rotation steps, each row followed by its count of steps:
The counts run from 0 to 313.
[ 95 132 147 148 120 120 134 129  99  88 140 127 175 142 160 176  77 128
 123 147 194 115 162 135  84  94 153 115 131  95 139 130 138 129 133 160
 155  97 147 178 158 110 120 134 105 144 129 154] => 102
[110 156 156 146 109 126 148 146 113  55 103  95 156 145 154 158 113 151
 145 118 167 106 137 108  86 135 164 147 139 123 158 145 136  92 134 140
 136 119 185 184 117 144 151 127  78 107 131 134] => 66
[ 97 136 139 139 121 141 134 154 108  92 158 101 163 109 142 167  61 118
 153 153 171  92 168 122 103  88 148 122 115 101 113 145 146 103  99 176
 159 109 155 146 131 109 122 110  88 128 133 154] => 225
[132 120 166 144  79 111 128 165 115  78 140 105 155 142 158 167  67 155
 133 145 149 115 104  94 118 113 174 136 119 115 107 139 145  98 108 137
 126 123 189 162 111 107 138 144 107 129 121 160] => 125
[126 145 151 147  93 131 126 150 122  59 104 123 178 138 169 162  65 146
 127 134 152 103 125 109 106 122 189 144 115 110 150 150 121  88 112 137
 123 144 167 165 121 139 162 156 112 110 111 146] => 190
[ 91 134 127 151 119 110 143 142 116  74 143  85 147 138 132 164  62 133
 161 112 161  89 157 123  86 105 152 136 116 121 153 128 159  83 137 145
 146 104 165 165 127 103 110 109  87 116 145 134] => 76
[ 89 139 157 145 121 115 142 148 126  51  99  95 148 148 146 156  89 142
 116  93 178  99 111 138 100 103 168 120 132 109 166 151 149  74 140 126
 129 119 155 169 125 116 117 121 105 122 138 107] => 203
[111 150 162 142 104 126 158 160 119  55 119  81 160 142 153 150 108 148
 140 122 155 101 120 108  94 127 166 142 133 128 149 153 143  94 132 141
 131 129 188 183 114 134 145 117  84 111 132 136] => 67
[ 97 129 151 143 106 123 122 134 104  88 119 121 138 129 159 154  69 134
 143 134 178 107 149 109 113  99 170 124 158  86 117 121 136  75 120 141
 143  94 173 138 111 112 121 159  74 142 151 161] => 117
[105 121 152 154  83 102 138 142 121  70 159  99 170 160 135 166  57 142
 143 113 145 110 126 128  96 112 155 111 114 113 138 135 160 104 143 150
 140 126 170 186 155  97 127 124 106 131 130 138] => 195
[102 141 186 138  91 124 122 134 118  74  98 126 151 152 165 164  89 162
  96 113 177 108 101 116 122 101 181 115 142  94 122 154 130  90 136 137
 142 106 151 176 132 130 147 156 113 133 130 141] => 55
[ 97 150 152 138 131 134 130 132 106  93 107 125 156 124 172 172  72 133
 105 129 192  81 150 122 102  79 177 145 121  99 141 156 117  94 126 145
 156  98 132 169 125 138 135 130 116 113 132 143] => 229
[119 145 139 148 107 135 127 144 105  67 106 119 157 129 155 161  81 137
 158 153 169 108 162  99  97 129 174 146 141 107 144 121 123  85 111 136
 141 115 186 151 113 131 146 157  80 119 131 157] => 309
[104 137 167 141 101 112 142 154 131  60 118  89 149 150 147 164  82 147
 118 116 159  95 111 115 101 107 171 147 120 125 146 133 159  77 153 131
 126 131 163 180 132 111 124 110 120 124 129 123] => 259
[ 83 148 146 148 119 128 137 138  99  82 133 114 142 129 157 142  90 131
 153  97 168 112 125 114 104 111 159 112 148  99 150 158 137  99 119 161
 141 108 173 177 123 133 141 140  47 128 148 159] => 241
[ 97 124 154 145 102 127 120 145 104  90 134 117 137 131 147 154  69 132
 152 137 173 108 143 105 120 102 164 113 156  89 107 130 147  77 121 152
 148  96 178 140 119 103 116 144  65 147 153 165] => 116
[111 132 168 137 103 114 162 149 123  73 125  79 163 153 154 164  94 144
 129 123 156  96 119 112  97 113 178 151 120 122 144 149 135  90 140 128
 136 110 182 188 110 129 138 117  99 109 133 133] => 313
[ 90 147 176 133  95 140 127 155 124  87 144 101 150 121 150 157  76 145
 115 115 155  92 106 112 125  89 162 108 121 107 104 182 146 100 122 173
 151 125 145 171 133 123 144 107  96 125 132 148] => 233
[121 146 164 138 101 144 123 172 118  56 130 119 177 117 152 168  86 147
 116 150 175 113 123 117 104 107 145 106 113 113 118 180 147 129  88 173
 136 146 158 162 141 127 144 123 117 131 105 144] => 97
[ 98 143 162 140 100 141 125 148 112  92 147 100 146 113 131 168  72 142
 147 145 170  90 165 107 105  99 136 121 131 104  93 143 159 103 126 178
 171 107 152 159 140 111 128 104  87 137 139 156] => 169
[113 155 145 142 130 137 120 177 118  53 103 104 139 101 149 162  83 157
 129 114 179  95 125 111 103 108 155 131 120 124 136 173 153  83  85 144
 124 131 169 137 100 126 130 117  98 111 122 124] => 271
[ 81 147 165 138 121 144 139 147 110  77 118 114 138 120 160 143  93 123
 130 116 174 105 120 118 115  92 169 116 159  98 143 164 147  81 131 163
 140 122 160 163 126 127 129 128  65 140 151 154] => 297
[ 94 134 186 123 114 150 145 151 132  70 112 108 163 133 155 155  89 121
 107 148 165  90 130 130 122  81 187 118 139  91 125 158 129  70 125 151
 148 119 147 153 125 127 131 130 103 133 142 140] => 108
[114 143 164 151  94 125 104 164 125  41 104 112 139 128 140 167  77 167
 119 121 182 108 108 109 102 114 149 114 129 122 125 147 179  90 124 144
 125 147 158 154 145 102 127 116 127 140 119 126] => 206
[ 98 144 153 144 132 116 131 156 113  56 107 114 147 134 166 164  89 148
 106  97 192 114  94 126  93  99 159 115 133 112 164 170 160  99 121 139
 120 136 154 177 132 115 113 124 116 132 122 124] => 149
[100 137 121 153 116 109 149 142 109  81 150  94 155 138 149 161  64 129
 166 113 148  96 151 116  87 114 160 142 115 118 160 137 143  96 123 149
 139 108 177 179 118 123 129 118  72 110 139 144] => 131
[100 155 126 154 137 121 113 157  98  67 102 117 124 109 156 168  72 149
 137 103 194 102 139 103  86 108 151 145 130 126 157 147 167  85 112 139
 129 121 159 156 115 118 118 118  99 120 131 133] => 269
[119 127 149 159  81 111 104 136 103  94 128 129 153 141 162 175  56 164
 140 131 168 116 135 102 109 115 154 117 125  95 101 141 128 116 104 142
 144  89 170 160 123 112 151 164 101 123 122 162] => 182
[112 145 167 135 120 132 124 168 125  53  98  96 146 129 148 179 100 164
 111 115 192  99 128 125 101 106 146 118 121 115 123 171 139  93  92 130
 139 101 165 142 101 122 127 121 112 108 126 110] => 27
[122 124 161 150  75 111 106 147 107  93 136 129 151 137 165 168  52 160
 129 135 164 114 116  99 119 109 166 116 124  95  92 142 138 106 104 144
 139 103 172 157 115 105 140 163 106 133 127 168] => 181
[108 154 156 130 133 161 147 168 116  54 114 104 169 108 153 156 103 119
 128 157 182  96 154 118  98 104 160 130 136 114 141 162 139  95 106 162
 145 138 163 150 127 133 131 108  89 128 126 143] => 161
[119 140 164 143 100 134 110 173 119  44 113 119 158 120 147 169  92 165
 122 136 183 120 117 119 100 116 137  98 125 116 117 164 163 116  93 157
 134 142 165 148 143 114 131 124 114 138 109 133] => 152
[ 95 136 153 142 108 141 127 143 114  93 149 100 147 112 137 162  65 131
 153 144 168  88 162 115 113  93 148 117 135 100  99 143 149  86 118 169
 163 102 157 149 129 106 122 113  77 140 145 160] => 170
